In the rows, 128 means zero.
The rows of A fall into 3 groups, and each row is roughly a mix of its group's hidden directions.
A, 78 rows:
135 108 153 80 113 64 111 136 151 136 109
95 160 133 82 141 119 120 103 125 93 77
105 167 94 139 141 159 129 96 100 76 132
138 128 172 116 85 167 103 140 157 170 119
159 109 97 93 176 113 88 130 136 95 138
115 85 71 108 92 147 139 99 149 133 112
142 120 137 113 86 110 153 102 132 166 68
100 94 115 87 152 78 145 99 120 110 102
120 103 149 88 143 78 138 146 148 157 85
143 92 126 131 163 161 95 177 157 116 154
85 170 109 119 115 157 135 103 133 71 133
176 96 129 138 127 147 73 147 143 96 152
145 178 189 150 136 150 111 156 109 135 123
134 83 171 156 115 84 140 120 132 106 89
111 123 113 137 167 154 96 153 126 91 185
157 138 98 135 113 147 111 144 128 148 203
99 85 86 154 148 101 178 123 132 124 114
123 84 145 155 87 117 150 135 156 180 114
111 122 156 171 93 183 130 159 148 129 146
111 100 138 64 126 149 114 110 104 117 82
88 131 131 97 100 168 128 119 165 155 86
142 89 136 138 162 153 103 183 152 117 160
104 150 130 113 116 199 125 132 148 169 109
130 88 108 155 168 76 169 139 116 124 124
157 140 141 92 101 137 92 154 149 173 165
107 141 158 151 187 110 104 155 116 99 157
109 125 130 129 93 91 169 96 127 175 94
112 159 136 115 135 71 168 101 85 125 117
138 147 119 122 131 140 97 117 122 48 154
158 82 110 131 84 130 95 106 170 139 113
134 135 114 130 70 139 162 98 141 156 81
137 139 180 147 172 130 137 134 95 117 78
175 154 167 138 132 148 97 168 117 148 160
147 184 153 156 115 180 121 152 120 126 150
78 103 131 121 169 113 172 164 152 136 137
120 147 127 77 99 171 147 99 106 110 92
157 136 118 140 80 174 81 104 141 109 126
139 104 143 120 163 53 142 137 114 112 106
189 125 120 134 86 121 134 136 144 181 142
162 89 143 135 170 120 104 178 129 116 159
151 123 96 142 171 80 142 139 97 109 167
108 101 102 124 134 63 147 107 128 85 115
96 152 169 159 178 89 129 138 117 106 122
153 145 109 157 115 72 174 117 149 149 149
86 146 119 106 146 177 146 127 140 157 81
86 119 148 92 150 110 136 102 106 102 75
168 130 106 124 93 151 73 94 138 100 124
94 118 135 155 105 190 134 155 168 135 137
119 82 139 83 137 89 125 108 117 139 79
97 133 121 99 74 168 112 111 169 144 116
133 166 119 166 164 178 134 125 87 109 141
119 101 141 82 124 65 128 135 154 142 96
167 84 125 81 109 97 125 119 126 167 109
81 156 80 103 130 141 132 93 128 89 114
105 118 145 134 114 76 181 117 119 169 108
127 113 115 133 131 190 91 154 168 102 148
166 85 115 131 123 158 83 144 166 158 124
111 159 166 101 131 175 116 129 134 150 77
116 130 108 103 190 145 112 156 139 84 153
94 143 66 149 150 168 157 114 118 118 138
125 117 169 104 157 83 136 136 125 130 68
132 174 172 189 143 118 125 154 130 137 137
125 124 95 141 165 102 129 141 138 100 196
94 169 178 164 160 125 125 138 113 105 109
66 127 108 120 153 154 128 113 121 72 125
148 165 173 154 123 183 104 123 103 114 125
84 133 156 114 171 152 101 135 102 83 118
95 112 94 101 151 166 110 127 120 78 158
82 104 150 146 183 92 105 137 125 108 116
127 164 108 94 153 95 145 94 94 158 98
104 136 147 106 170 163 94 146 101 83 147
143 97 131 150 115 183 99 161 165 156 133
124 168 106 109 135 151 103 106 120 61 142
120 191 137 135 98 135 138 91 84 107 121
87 112 143 155 103 161 160 152 161 168 124
130 119 71 167 92 146 143 123 166 140 154
135 99 135 147 139 180 108 177 160 159 139
147 152 81 134 159 138 128 142 104 134 190
Here is one row from each group, named. Which group is each of the other rows in?
118 131 156 130 180 97 163 168 96 149 141
(89)
77 112 93 110 159 140 126 114 124 73 143
(100)
90 79 122 140 105 119 160 115 161 135 84
(14)

133 140 144 87 108 158 106 152 157 188 130
(14)
177 113 127 125 146 106 102 161 131 148 186
(100)
133 97 126 83 109 190 90 132 116 131 112
(100)
136 137 155 93 111 158 108 154 156 190 123
(14)
112 116 91 123 77 158 152 94 146 137 89
(100)
147 107 122 136 73 121 123 95 147 177 94
(89)
142 92 104 156 99 90 141 118 161 175 111
(100)
160 89 139 144 147 159 92 178 148 134 151
(89)
133 162 126 169 141 163 114 159 134 112 185
(100)
